cols: A J M X
[ 90 157  90 140] : B
[115 135 115  78] : R
[164 102 164 154] : D
asked: [164 102 164 154] | D
asked: [ 90 157  90 140] | B
asked: [115 135 115  78] | R

cols: T Z Y L
[ 94 131 126 112] -> S
[128 117 115 117] -> P
[128 126 112 152] -> H
[135 134 125 128] -> C
[134 128 130 134] -> K
[ 94 108 126 112] -> G
[125 137 127 129] -> N
[128 123 123 134] -> V
[128 116 100 159] -> E
[128 123 128 132] -> Q
[125 137 127 128] -> W
[145 128 117 145] -> U
asked: [134 128 130 134] | K
asked: [128 123 123 134] | V
asked: [135 134 125 128] | C

cols: maku dor lupal ter deti zerib Mus
[101 154 135 127 111 139 152] -> buna
[144 133 122  98 131 146 122] -> dugu
[135 154 101  85 189 103 124] -> foduf
[110 137  93 131 126 133 119] -> Vobu
col: [ 85 131] | ter
col: [154 137] | dor
then: [135 154 101] | [ 85 189 103]
then: [144 133] | [122  98 131]
col: [189 126] | deti
col: [122 124 119] | Mus
col: [122 124] | Mus

cols: mibim dob lem gok mip pep Fede kalig Mepav pud
[120 104 163 128 155 100  96 116 142 124] = dek
[149 176 121 135 148 120 129 144 128  92] = veva
[169 164 128 128 155 123 123 156 141 100] = gasa
col: [128 135] | gok
asked: [169 164 128 128 155 123 123 156 141 100] | gasa
col: [163 121] | lem

cols: Genan zeme lugi luvam narak fibat fazug lokor
[ 77 175  96 115 118 139 130 114] : tene
[156 115  96 175 105 154 152 124] : Bul
[175  96  77  69  92 173 163 132] : Zutal
then: [175  96  77] | [ 69  92 173]
col: [124 132] | lokor
col: [96 77] | lugi
col: [105  92] | narak
then: [77 69] | [ 92 173 163]
then: [156 115] | [ 96 175 105]
then: [175  96 115] | [118 139 130]

cols: mepud susit foti lomeb pumu Suk dut bogu
[115 122 113 105 104  97  92  83] -> birin
[158 153 150 138 136 125 117 120] -> Dala
[102 109 101  95  91  90  83  74] -> tuv
[182 177 175 170 169 157 150 159] -> papu
[120 125 115 106 104  99  92  84] -> dekab
[ 90 102 116 114 120 128 130 135] -> pef
then: [95 91] | [90 83 74]
then: [102 116 114] | [120 128 130]

cols: fif Gedad zevu dotu pegig revil Zer
[139 133 103 120 131 136 135]  lom
[133 117 103 120 131 136 123]  dus
[133 117 148 155 137  92 133]  guvem
col: [136  92] | revil
then: [133 117 103] | [120 131 136]
asked: [139 133 103 120 131 136 135] | lom
col: [135 123] | Zer
col: [131 131] | pegig
asked: [133 117 148 155 137  92 133] | guvem

cols: Fupeb neb seti bemi
[172 108 137 140]  gini
[150 118 133 134]  rited
[110 125 147 135]  Faza
[110 125 167 135]  fabal
[ 98 144 116 119]  Vobad
[167 108 146 141]  kep
[127 130 120 126]  sus
[ 98 143 115 118]  Balu
[105 127 164 132]  pagad
[116 130 139 128]  sal
[112 141 102 118]  Vem
[110 133 167 135]  delob
col: [125 144 108 130] | neb
asked: [127 130 120 126] | sus

cols: Bifog mos Kef tufid
[ 81 121 164  92] = Nis
[108 111 110 132] = Kize
[156 161 120 111] = Sife
[114 105 110 130] = Mamu
[111 122 147 169] = suve
col: [121 111 161] | mos
col: [111 161 105] | mos
asked: [114 105 110 130] | Mamu
asked: [111 122 147 169] | suve
col: [164 110 120 110] | Kef

cols: demin Lim sifid dod
[167  97 143 185] -> dake
[163 113 124 141] -> baz
[142 123 113 112] -> zir
[112 132 162 135] -> rase
col: [ 97 113 123] | Lim
asked: [112 132 162 135] | rase

cols: guti dela Tivek lisos nof Tiras
[120 154 116 152 124 126] -> nusag
[146 189 155 137 120 143] -> vogar
[141 123 110  98 114 139] -> poz
[136 119 118 163 131  87] -> kidu
[126 162 146  74 130 137] -> Goza
[135 144 161 175 139 128] -> Vibav
col: [126 143 139  87] | Tiras
col: [124 120 114] | nof
then: [141 123] | [110  98 114]

cols: Tetiz lud Ninu vogo
[ 93 129 143  99]  Deki
[113 136 127  92]  Zuna
[136 131  88 149]  zim
[109 124 139 131]  laf
[ 97 117 148 123]  funer
[128 104 179  99]  fom
[103 126 129 122]  vemar
[ 84 131 138  94]  vof
[ 86  96 119 118]  buzug
[141  99 126 135]  bofu
col: [131 123] | vogo
col: [104 126 131  96] | lud
asked: [128 104 179  99] | fom
asked: [103 126 129 122] | vemar
asked: [136 131  88 149] | zim
col: [139 148 179 129 138 119 126] | Ninu
asked: [ 93 129 143  99] | Deki

cols: fur nodir Logeg Sarev gafu
[172 121  69  78 104] = Fefa
[178 137 113 123 109] = Lodaz
[102 172 143 157 141] = nofog
[152 112  74  78 107] = Vilo
[107 169 141 148 132] = riva
[162 124  86  91 110] = por
[127 147 133 136 123] = dase
[132  88 103  90 116] = supi
asked: [178 137 113 123 109] | Lodaz
col: [121 137 172 112 169] | nodir
asked: [107 169 141 148 132] | riva

cols: laka Suv ginuk bar molu Neba Kodop Semag lafun
[119 113 110 139 122 101 115 182 136] : batup
[140 148 143 118 118 116 113 118 119] : Bil
[137 125 141 172 110 124 174 136 100] : nok
[121 110 112 118 145 149 131 116 140] : rata
[ 91 151 135 135 169 124 117 132 128] : Zam
col: [124 149] | Neba
then: [148 143 118 118 116] | [113 118 119]
then: [135 169] | [124 117 132]
col: [140 128] | lafun
col: [118 110] | molu

cols: Tebel Maz nal nom bet mima med
[125 134 136 130 120 122 121] -> rosul
[133 128 110 119 139 131 132] -> fel
[125 134 118 108 125 111 111] -> Sezib
[147 131 141 146 125 123 126] -> nuka
[126  94 137 124 110 144 125] -> dok
[139 134 122 107 113 140 138] -> Lorup
[107 141 139 135 115 126 134] -> Redip
[133 123 176 145 122 136 110] -> Tigad
[147 139 101 129 142 118 138] -> sefos
[125  91 118 105 107 138 141] -> givit
[125  96 139 127 111 147 122] -> kebuz
col: [121 132 111] | med
col: [131 111 123 144 140 126 136 118 138 147] | mima
col: [107 133] | Tebel
then: [139 135] | [115 126 134]
then: [139 101 129] | [142 118 138]
col: [140 126 136 118 138] | mima
asked: [125 134 136 130 120 122 121] | rosul

cols: ribaz kuze danu ribes Bep zuduv
[137 127  98 128 132 118] -> Favo
[138 114 115 145 146 132] -> tak
[104 112 136 147 147 115] -> Bivo
[137 116 134 135 123  99] -> Ziza
[125 138 115 136 146 132] -> medes
[125 138 115 141 146 132] -> nele
col: [127 114] | kuze
asked: [125 138 115 141 146 132] | nele
col: [132 132] | zuduv
col: [136 134] | danu
then: [114 115] | [145 146 132]
col: [132 115] | zuduv
col: [ 98 115 136] | danu

cols: Sobet Zit lige zud Kapid lafa vos Refis Bik
[112 161 147 128 129 139 131 130 128]  lusu
[161 147 112 134 114 181 139 138 135]  kege
[147 128 134 128 133 166 131 129 130]  non
[113 181 130 128 128 167 135 131 129]  Gom
then: [113 181 130 128 128] | [167 135 131]
col: [131 139] | vos
then: [114 181] | [139 138 135]
col: [112 134 130] | lige
then: [161 147 112] | [134 114 181]
col: [138 129 131] | Refis
then: [134 114 181] | [139 138 135]

cols: tiz Fala Rus Lupit
[110 105 155 113] = voko
[110 124 148 139] = firot
[ 92 106 162 107] = mulin
[105 124 148 139] = sufop
col: [155 148 162] | Rus
asked: [ 92 106 162 107] | mulin

cols: boru sise fubu gena Vapi Rano
[121 119 131 144 142 140] -> Pivuk
[118 106 131 144 142 103] -> piden
[133 134 116 124 117 125] -> mobem
[121 119 112 166 101 158] -> kepi
[172 179 108 143 133 141] -> samu
[141 156 118  95 129 104] -> lodu
[123 124 111 147 117 145] -> Dovi
[124 123 108 102 121 107] -> vesag
col: [140 103 125 158 141 104] | Rano
asked: [121 119 112 166 101 158] | kepi
then: [123 124] | [111 147 117]

cols: mab zafot bokol Rimet vep
[147  97 161 138 105] : kalom
[111 172  84 116 103] : Vilol
[ 84  88 134 155 149] : fafes
[139 118 118 154 106] : sero
col: [147 111  84] | mab
col: [105 103 149] | vep
col: [116 155 154] | Rimet
asked: [147  97 161 138 105] | kalom

cols: mupu Zepu Pevom mebed zotek
[ 87 153 121 110 148] -> Per
[ 83 141 121 114 152] -> tam
[ 83 161 121 114 152] -> Muk
[107 118 120 105 101] -> zudo
col: [161 118] | Zepu
asked: [107 118 120 105 101] | zudo
asked: [ 87 153 121 110 148] | Per
asked: [ 83 161 121 114 152] | Muk

cols: zil fepek dit disu
[170 148 166 106] -> Sikul
[112 162 183 159] -> Pum
[137 171 119 158] -> Nutip
[148 167 156 149] -> Lufu
[148 167 134 149] -> pab
[116 183  98 132] -> Rofuz
[137 171 157 158] -> mig
asked: [137 171 119 158] | Nutip
col: [132 158] | disu
col: [137 148 148] | zil

cols: Vovi dib kadum beto nosan
[107 129 136 135 185] : miki
[ 82 125 155 107 159] : nunit
[137 143 121  89 105] : gora
[136 132 116 119 124] : Sado
[131 134 141 180 157] : Mivoz
[ 86  94 137 121 138] : Nik
[139 130 110 170 135] : mak
[160 141 110 122 106] : kosik
[141 136 114 114 120] : Bimop
[141 127 103 165 129] : Kivid
col: [155 121 116 141 137 110] | kadum
asked: [137 143 121  89 105] | gora
col: [110 114] | kadum
col: [180 121 170 122] | beto
col: [ 86 139 160] | Vovi
col: [129 125 143 132 134  94] | dib
col: [143 132 134  94 130 141 136 127] | dib

cols: sazar bir besev boro
[150 129 137 122] : ferud
[174 134 150 128] : moduk
[132 109 113 115] : buner
[115 106 100  89] : migo
col: [115  89] | boro
col: [174 132 115] | sazar
asked: [174 134 150 128] | moduk
col: [132 115] | sazar

cols: damin miku Lazi duv Zubaz
[141 100 172 145 137]  Fitum
[110 126 137 109 119]  mone
[107 143 139 104 122]  nare
[147 127 145 139 137]  vakup
[118  88 113 134 113]  tivom
[147 127 145 139 153]  demeb
asked: [110 126 137 109 119] | mone
col: [127  88] | miku
col: [113 153] | Zubaz
col: [110 107 147 118] | damin
asked: [147 127 145 139 153] | demeb
col: [141 110 107 147] | damin

